Where one turn sends some rows of the set: a few examples, then the rows asked
Lepe: [-31  -3  -2  -5  -7   1   2 -16  21  -7 -13  24]
Mok: [-16 -14  24  10  10  -5 -19   2  14 -14  -2  18]
git: [ 19 -10  20   5 -19  -3  -4  15  -6 -13  23 -17]
kasas: [-17 -16  19   3 -12   0 -11   6  13 -24 -13  20]
turuk: [ 15  10   3  15   0  -7  18   0 -29 -10 -14   4]
gena: [ 25  -2 -10  -3   4  -7   5 -21 -11  20  15  -2]
gunas: [-12  17  -7  -7 -19  -5  23 -12   5   7  31 -11]
sebo: [-32   1   5 -12  10  -5  -1  -6  31 -11  -8   8]
Vem: [-11  11  10  11 -22   0  29   8 -10 -30   1  -4]
kif: [ 21  -3 -13 -12   1  -5   5 -13 -19  16  23  -1]
dob: [ -8  16  10  13 -18  -3  24  13 -12 -26  -4  -7]
Sirab: [-27   7   1 -26   9  12   1 -10  24 -11  -5   7]
Kito: [ -3 -16   4   2   5  -3 -10 -15   2  -2 -22  31]
Dezo: [-13  15 -10 -15 -19  -1  15  -5   6  10  29 -18]
felek: [  9   0   8   9 -26  -9  -3  10 -11  -6  27 -22]
kopa: [-10  26 -12   7  -6  -4  34 -11 -11  -5  -7   1]
Tuziz: [ 11  -3  15  -3 -21  -4  -3  19 -10  -7  25 -21]
soz: [ -7  -9  25 -17   5  10 -15  13  10 -28  -8   4]
Tere: [-10 -14  24  -3  11  -7 -17  10  16 -21 -12   8]
gov: [-13  10 -10 -17 -21   3  17  -4   4   3  35 -12]
zopiv: [-14  12  -6  -8 -21   2  19 -10  16   2  30 -17]
varil: [ -8  18 -13   6  -5  -2  36 -19 -12  -6  -4   6]
dod: [ 15  -9  13  -6 -19  -1  -3  17 -14 -11  30 -13]
filu: [ -4  -4   5  -5  21  10 -15   7  19 -31 -11   5]
Ked: [  5  -7   4 -20  25   5 -12 -12   1  -2 -16  16]
Dobo: [ 10  -2  21   4 -24  -7   4  16 -10 -12  28 -15]
vav: [-34  -3  12   4   9  -2  -8 -10  27  -8   2  18]
noni: [ -2  -1  -5  -8  29   9 -11  -7  15 -18 -14  11]
nudo: [ -9  14 -13   0 -23  -6  11 -12   2   8  30 -20]
mese: [ -6  -8   3  -8  26 -10 -11 -13  12   1 -18  18]
bofos: [ 23   0  -8  -8   0  -8   1  -9 -20  21  16  -7]
toko: [ 17   1   6  15  -3  -6  20  -3 -29 -15 -10   7]
Dom: [-16   4  -4 -10  20  12  -7  -3  26 -25  -8   6]
libu: [-14 -10   8   6  21  -6 -14 -17  13   3  -6  25]
Zup: [ 21   2 -10   7  -8 -12  -1 -13 -19  16  20 -11]
Fivi: [ 25   1  -4   0   0 -12   7 -13 -21  17  18   0]

Tuziz goes to Dezo
nudo goes to Zup
vav goes to libu
Now these:
git goes to zopiv
sebo goes to mese
varil goes to toko
turuk goes to dob
Fivi goes to Dobo
Lepe goes to Kito
dod goes to gov
Sirab goes to Ked
Dom goes to noni

